rotation steps, each row followed by its count of steps:
The counts run from 0 to 353.
[118 75 130 90 94 109 71 89 84 118 100 91 102 87 76 95 119 82 99 71 102 133 110 116 112 91 121 114 76 104 116 88 79 149 109 114 82 101 99 91 101 92 96 95 98 76 109 92 109 71 99 102 104 109 98 114]
49
[117 89 123 115 89 89 77 67 107 116 96 82 91 86 101 94 129 85 106 115 111 111 109 95 92 104 88 101 97 104 105 69 88 131 92 98 94 115 124 72 125 84 84 87 105 93 135 82 80 57 88 100 103 91 110 110]
28
[90 67 133 78 108 105 76 90 77 119 92 92 104 108 85 110 117 86 121 102 123 103 96 94 103 100 92 130 76 118 86 69 87 137 98 124 80 114 98 89 120 103 87 98 95 75 110 83 110 91 95 83 111 99 118 100]
115
[108 103 134 107 104 92 72 74 89 126 128 110 103 88 87 89 121 94 106 96 118 120 107 98 98 92 108 91 93 94 104 94 91 147 113 93 87 118 115 101 88 94 87 92 102 95 98 78 65 76 118 91 136 93 102 121]
63
[116 84 131 84 110 116 69 82 92 127 100 104 97 113 89 103 110 69 102 100 107 105 112 115 112 97 86 97 94 94 98 77 88 145 102 88 69 116 90 83 112 101 74 87 98 83 115 81 77 78 106 118 105 95 125 115]
265
[98 99 117 111 98 97 76 61 97 126 89 102 113 99 102 112 135 77 122 96 109 110 108 99 103 98 89 120 89 104 84 68 91 139 103 103 103 97 123 77 126 81 97 102 120 98 125 97 77 75 95 96 124 92 116 114]
189
[90 97 116 114 103 107 71 86 79 136 97 99 100 102 75 96 127 83 101 93 106 123 107 121 116 67 95 110 107 89 79 91 96 137 93 102 105 100 116 86 102 76 95 104 102 92 104 82 56 80 107 103 121 92 94 118]
198
[93 81 121 95 88 103 81 75 101 121 86 90 92 83 97 93 107 81 122 120 107 81 89 86 93 96 82 103 117 106 89 84 107 141 88 108 55 101 106 103 102 88 77 101 107 77 113 96 71 76 113 88 124 87 110 115]
147
[106 107 138 80 98 100 85 73 74 124 102 105 84 91 91 118 122 100 118 95 111 107 114 110 107 109 102 109 76 109 114 76 76 154 119 111 86 118 102 107 93 111 81 97 99 94 110 94 92 76 100 96 119 104 118 100]
250
[105 65 121 101 99 97 85 75 85 104 88 87 105 100 110 100 122 80 127 101 123 105 93 89 88 103 100 95 102 117 93 65 95 142 114 104 58 121 104 93 124 89 80 98 109 94 108 81 96 73 99 73 108 89 117 109]
306
[73 88 107 100 102 112 94 77 85 100 88 74 93 89 94 106 113 84 106 102 99 105 88 118 105 96 99 134 101 93 104 76 93 144 95 132 66 96 104 102 128 83 86 109 85 72 117 112 92 73 110 104 121 102 128 111]
352
[92 75 127 84 101 112 70 93 74 110 102 98 93 84 83 87 105 90 118 100 126 114 84 113 112 69 114 81 110 103 87 88 93 139 98 114 69 116 107 93 96 94 96 99 87 79 88 72 75 77 123 104 115 89 106 114]
81
[102 77 117 115 100 109 77 86 88 97 104 87 103 95 94 68 107 89 93 95 91 132 105 118 109 85 109 102 100 89 113 85 96 135 101 110 54 115 83 92 116 86 80 96 82 81 111 97 80 60 113 102 113 104 115 128]
77
[90 77 115 84 98 115 77 92 80 108 100 105 104 85 92 97 102 87 113 75 104 113 94 110 113 84 114 118 92 106 100 79 87 154 108 122 54 95 87 109 102 95 97 110 99 72 98 105 99 75 120 90 131 95 107 117]
326
[110 58 121 107 90 98 79 75 84 96 94 84 111 97 107 104 121 79 123 97 120 112 97 87 92 109 107 99 97 120 96 69 93 128 100 105 69 122 103 78 128 92 85 92 104 92 119 78 100 72 83 84 108 103 110 110]
305
[97 105 114 98 96 87 80 84 87 109 123 93 76 79 86 101 121 124 97 89 102 121 104 109 103 99 100 106 77 94 126 71 75 145 111 108 71 124 99 110 92 104 83 96 90 93 115 108 72 72 102 95 128 92 108 106]
252
[107 81 134 121 101 92 74 67 70 112 117 96 122 116 98 108 131 82 109 76 112 124 104 100 92 99 114 105 106 99 96 88 100 131 93 94 82 126 100 92 109 77 85 104 96 95 101 79 86 86 108 82 129 113 102 122]
314
[98 123 119 110 92 101 92 64 81 113 92 94 84 91 94 91 125 99 115 111 107 103 107 121 97 99 93 93 116 103 120 81 102 156 106 98 76 112 109 103 98 86 74 100 88 94 97 88 56 64 113 92 121 103 113 111]
222
[104 91 114 117 109 92 79 76 80 116 96 92 83 107 100 103 133 110 114 106 124 122 105 110 102 105 87 94 85 106 94 73 89 133 102 103 82 134 100 77 127 94 75 80 88 102 116 71 75 80 77 92 100 94 108 100]
246
[92 93 122 107 105 114 72 78 68 134 86 101 100 100 75 108 119 79 105 85 108 121 111 128 127 69 102 118 97 98 74 89 89 133 90 110 107 97 113 86 108 85 100 105 97 92 104 84 69 80 98 110 116 102 95 114]
199
[94 65 110 111 100 109 54 86 80 103 109 105 121 84 98 93 110 98 120 83 107 124 94 101 108 81 97 98 101 101 67 81 107 126 85 99 62 113 93 67 122 86 100 91 101 86 110 80 84 79 97 100 129 103 95 122]
330
[102 105 102 116 88 111 67 69 72 108 103 103 98 77 95 107 115 104 117 70 90 118 109 123 116 93 97 94 106 99 94 90 105 146 101 92 64 105 97 95 101 91 91 97 109 103 108 109 62 71 94 108 133 108 92 119]
195
[102 63 127 77 96 104 57 101 78 113 120 102 99 80 74 105 108 85 112 80 125 109 88 101 94 86 115 107 92 118 102 71 92 141 94 108 77 114 116 84 100 98 112 100 99 72 97 75 100 84 107 97 117 90 90 100]
300
[87 69 110 109 96 107 60 91 84 101 121 90 111 66 81 79 100 104 107 80 91 124 91 96 114 82 106 112 97 96 91 95 94 133 88 119 59 107 97 97 99 87 96 101 99 70 106 102 84 72 105 93 137 104 95 122]
328
[113 97 113 117 83 96 67 70 78 104 117 93 80 80 92 113 124 106 104 72 112 125 99 123 98 103 109 80 107 98 114 77 93 143 99 88 69 124 115 87 105 92 93 88 93 105 111 90 73 73 97 109 117 99 81 101]
35
[101 70 122 95 99 95 91 76 93 110 96 81 100 96 101 100 120 83 123 105 120 97 86 80 91 103 105 96 101 115 96 73 93 148 117 109 68 117 116 107 111 90 79 101 112 81 106 89 86 76 109 75 115 83 119 110]
307
[94 100 129 111 112 102 70 70 81 120 114 126 107 99 102 107 113 83 120 104 116 103 106 102 88 104 92 116 104 102 95 87 105 149 93 99 70 108 99 81 116 90 91 86 87 83 109 80 83 93 126 97 141 106 100 119]
340
[78 95 139 109 95 95 91 81 71 110 107 103 99 90 95 102 120 100 112 98 109 120 103 108 96 85 116 129 97 92 101 91 86 133 82 134 90 104 105 103 102 80 98 109 79 73 112 90 93 79 123 79 137 105 95 116]
343
[104 92 124 103 88 102 86 77 81 125 81 81 84 108 90 91 120 78 106 109 101 101 108 116 111 75 91 97 113 105 95 72 92 125 88 102 81 110 104 96 106 85 75 114 104 102 111 83 52 58 87 91 98 93 121 112]
12
[103 66 120 101 89 106 74 74 79 106 78 92 97 88 110 98 101 86 126 107 102 91 102 98 99 96 85 109 112 117 82 69 99 126 76 112 50 107 91 85 121 93 83 101 105 91 125 92 91 67 86 94 116 109 109 117]
145
[85 111 110 103 96 103 79 91 66 110 111 98 71 84 76 111 122 110 96 90 110 128 103 144 108 86 107 112 91 94 114 69 88 141 93 116 90 109 111 87 112 96 101 98 70 89 104 87 77 81 103 114 114 99 92 99]
226
[100 90 140 93 97 99 71 84 97 112 123 98 96 92 88 104 125 76 91 97 111 119 94 106 94 92 113 99 104 80 114 81 82 132 89 98 81 114 123 96 98 81 96 99 92 72 124 92 83 72 135 106 121 78 108 118]
283
[85 77 113 111 105 103 90 70 70 107 99 94 88 74 101 110 89 101 130 109 117 97 99 95 113 97 103 109 99 105 80 90 96 138 105 126 49 109 93 107 119 110 82 94 90 90 115 92 91 75 106 89 135 106 112 106]
336
[95 75 104 88 91 104 75 88 81 97 105 80 76 80 87 101 108 102 109 90 103 113 96 112 125 82 94 89 85 99 93 59 80 126 104 108 60 127 96 101 106 109 79 103 101 101 121 97 71 63 77 106 106 89 126 110]
261
[81 84 108 102 84 104 75 95 87 115 103 78 88 70 75 110 116 93 99 73 96 111 81 115 100 89 106 115 105 102 103 73 93 145 87 121 74 98 120 100 97 80 103 114 98 73 106 113 78 77 101 97 128 87 82 105]
167
[95 76 138 76 86 108 76 85 67 106 99 83 94 90 86 103 122 95 108 85 101 122 101 110 129 78 109 102 78 100 94 71 66 122 93 116 98 115 106 102 91 98 89 116 106 94 119 92 89 65 89 106 105 102 126 115]
259
[90 87 116 97 100 98 61 81 100 110 111 113 103 99 108 100 131 107 120 95 111 110 87 91 88 108 86 98 94 101 92 71 104 148 93 93 53 118 94 87 111 80 84 87 97 72 109 98 82 91 117 87 124 84 101 117]
121
[88 86 128 98 94 100 78 84 77 90 100 100 104 112 111 99 143 97 111 98 118 125 88 114 87 87 112 94 101 105 107 58 97 131 87 109 77 125 105 78 122 76 96 105 82 86 100 71 91 76 115 83 108 92 111 115]
96
[101 80 115 101 95 99 97 82 64 114 100 72 72 92 79 116 114 93 103 90 116 117 103 123 113 89 114 112 94 112 106 68 78 139 115 123 85 119 112 107 109 103 85 114 91 104 108 85 80 70 81 88 108 93 115 93]
41
